One vector is turned by the same rotation once a step. Each row is the vector after some number of steps, and that number follows the row.
The counts run from 0 to 639.
[160 165 160 158 134 122 142 112 143 140 131 135  72 177 156 119 171 113
 138  95 115 112 171 159 139 133 117 142 155 116 134 123  92  81 144  97]
546
[126 139 178 154 125 121 129 136 141 112  84 117 107 130 152 107 135 166
  85 140 106 121 164 115  81 171 138 127 100 123  97 133  63 108  93 119]
449
[104 123 143 140 164 107 111 138 135 142  94 138  95 128 136 116 143 122
 150  83 115 121 188 153  72 146 114 135 141 109  98 153  71 104 121 101]
206
[164 172 159 150 141 138 144 136 134 142 109 112  80 170 157 111 137 130
 142  77 107 128 141 136 135 105 152 120 164 102 130 131  61  95 100 113]
0
[143 117 172 136 132 152 131 106 147  98 121 127  98  90 110  83 140 111
 176 167  76  93 150 112 115 104 138 159 107 148 120 162 123 145 100 102]
228
[113  83 174 138 153 142 118 133 147 101 132 131  83 109 123  73 132 116
 163 141 122 102 146 160 100  78 135 112 157 114 114 131  82 108 103  87]
354
[122  81 137 153 126 108 141 100 183 104 126 162 100 169 115  77  98 140
 115 175 108 127 129 120  80 149 121 135 129 110 126 105  87 101  87 112]
592
[146 108 117 173 138 127 145  90 178  91 113 162 149 162 107 110 109 135
 163 103 139 113 150  87 105 162 124 148 110 142 113 136 120  91 134 108]
426
[122 144 118 183 132 124 162 101 144 139 127 102 139 110 129 116  96 113
 180  97  96 117 168 104  72 124 126 149 106 112 115 157  82 100 143 111]
476
[113 122 159 139 121 119 148 102 173 122 105  92  95 149 140 101 116  63
 149 105  91 181 153 156 141 103 142 152 130 132 172 118  77 121 102 112]
436
[135 134 113 127 147  96 125 127 150  54 111 105  90 135  85  79  99 115
 116 119 134 115 171 115  93 121 136 132 115 152 105 158 136 101 116  82]
151
[143 141 128 189 128 116 154  96 105 160 146  80 118 128 142  87 116 119
 145 109  87 106 174 125  78 148 126 147  95 128  92 159  79 129 130 134]
203
[154 138 156 123 133 155 149 133 155  95 105 132  83 175 138  95  91 149
 129 104 126 115 131  81 120 147 150 140 158 107 125 139  98  95  59 105]
212
[148 146 144 137 162  99 127 135 141  79 109 126  83 144 108  62 112 120
 129 105 143  78 159 123 114 120 146 157 131 139 102 146 137  73  99 109]
423
[151 137 184 147 123 143 158 131 173 131 116 126 114 115 140  98 193 136
 120 155 110 102 163 172 130 145 142 137 117 119  88 100  83  91  93 115]
304
[148 152 180 158 128 168 156 136 146 152  87 113 131 132 150 109 169 156
 128 144 113 100 185 149 119 148 135 124 127 135  98 119  88 115  98 127]
577
[149 113 159 122 163 131 181  98 180  94 100 128 121 148 130 119  85 126
 162 125 130 106 169 136 117 195 155 166 123 112 109 153 150  82 110 114]
553
[140  97 137 143 143 153 128 128 166 130  90 120 124 105 132  70 135 144
 162 172  73  97 173 148 109 127 157 153  98  93 123  95 114 113 123 115]
558
[133 154 154 203 134 136 134 100 137 119 107 149 104 141 118 119 122 136
 148 153 124  92 141 165  96 117 134 133 131 149 152 134  96  61 164 132]
383
[183 147 145 171 151 109 139  91 145 108 139 106  87 110 109 115 134  77
 157 141  85 124 154 148 128  84 144 141 125 104 126 149  94 133 169  92]
439
[120 101 162 141 196  91 128 113 150 126 101 125 105 140 123 114 145 114
 155 148  97 133 187 153  86 105 144 133 156 104  88 128 103 148  93 119]
498
[126 139 182 185 131 144 115 126 173  94  90 153 128 126 116 123 104 134
 133 125 155 127 149 100 102 119 185 144 108 137 157 113  96  83 108 154]
52
[183 101 173 131 165 142 117 150 151 136  86 126 105 136 131  77 140 129
 161 113  88  98 150 140 118 121 135 147 127  97  83 157  95 134 108 120]
372
[139 140 111 157 188 106 135 101 122 125  99  82 119 132 107 103 119 107
 113 106  97 161 200 142  97 135 163 156 159  91 122 134  96 132 124 106]
39
[190 140 143 159 164 121 131 105 143 137 128 127  90 122 106  93 126  92
 154 123 110 112 172 163 118  85 157 141 155  77 119 148  90 133 151 123]
167
[128 145 168 146 147 115 133 110 156  96 102 143  94 130 127 131 146 144
 102 171 119 115 152 124  75 180 148 133 117 101 103  97  79 107  86 101]
176
[154 174 133 179 123 129 150 112 151 123 123 133 118 156 112  75 166 105
 137 138 121  82 179 158 117 129 128 133  94 166 105 115 129  78 111 123]
92
[102  78 167 183 171 132 118  98 122 131 120 120 116 105 144  93 157 132
 157 134  92  99 138 123 115 111 104 149 152 103 139 142  57 105 150  97]
352
[141 127 167 157 149  80 118 138 165  77 123 123  69 113 116  89 114 100
  97 124 137 130 143 123 104  66 143 134 124 131 123 145  83 113 131 101]
567
[154 100 205 132 110 104 170 108 183  91 105 135  87 162 137 108 114 136
  93 165 107 147 149 135 119 126 142 126 128 132 122 129  91 154  95 105]
194
[108  95 171 141 128 135 134 123 196 118 114 167 125 102 115 107 128 136
 128 137 131 139 187 161  88 169 142 153 142  91 136 129  73 103 138 145]
138
[145 148 141 142 160 156 168  92 138 133 106  56 111 132 140 113 115  78
 164 109 103 133 165 127 152 124 151 151 126  91 131 124 112 106 120  84]
310
[167 151 170 135 141 128 131 133 184 119  64 146  85 147 142 121 128 124
 125 125 107 119 166 140 144 178 161 169 108  86 141 114 118 105 130 118]
342
[166 143 109 171 130 144 131  96 148 112 104 111 132 129  99  61  95 101
 152 145  96 101 138 156 109 129 142 164  72 114 135 119 116  76 128 152]
346
[170 152 205 171 116 162 134 109 158 113 108 142 106 118 126 136 133 124
 134 162 126 117 181 150 116 139 153 137  98 134 145 137 112 135 175 124]
197
[139 115 129 150 118 186 147 120 172 107  83 134 135 125  94 102  88 131
 185 129  80 144 144  96 104 127 127 161 108 118 164 156 100 124 114 108]
103
[145  99 155 124 131 202 120 101 153  83 107 130 123 114 116  98 169 128
 176 129  94 116 172 139 137 127 155 164 135 135 144 155 111 119 142  70]
520
[152 117 155 143 114 185 135 146 146  97 112 122  86 150 130  77 118 142
 145 129 104  83 121 100 121 118 102 118 117 147 108 152  89  87  94  80]
483
[111 166 131 159 148 103 116  99 128 114 115 132  71 168 148 153 134 117
 143  95  96 160 167 133  87 145 155 136 136 125 140 121  76 106  97  98]
418
[128 117 165 185 131 129 156  78 183 129 128 156 134 152 113 107 147 122
  91 139 125 125 149  84 102 179  92 155 151 124 121 125  88 102 120 108]
301
[125 155 135 156 137 116 148 112 135 111 125 152  93 132  83  91 111 120
 129 139 120 122 179 135  71 121 115 155 176 147 150 188 103 107 111 136]
170
[ 93 114 150 141 166 118  84 140 121 134  82 139  94 130 131  99 158 119
 133  97 100 128 172 116  84 147  98 144 139 125 108 159  67 112 118 101]
207
[142 120 168 173 136 209 107 130 146 163 121 136 123 106 103  68 145 120
 141 108 132 113 183 100 107 102 135 140 145 102 124 125  94 128 127 123]
539
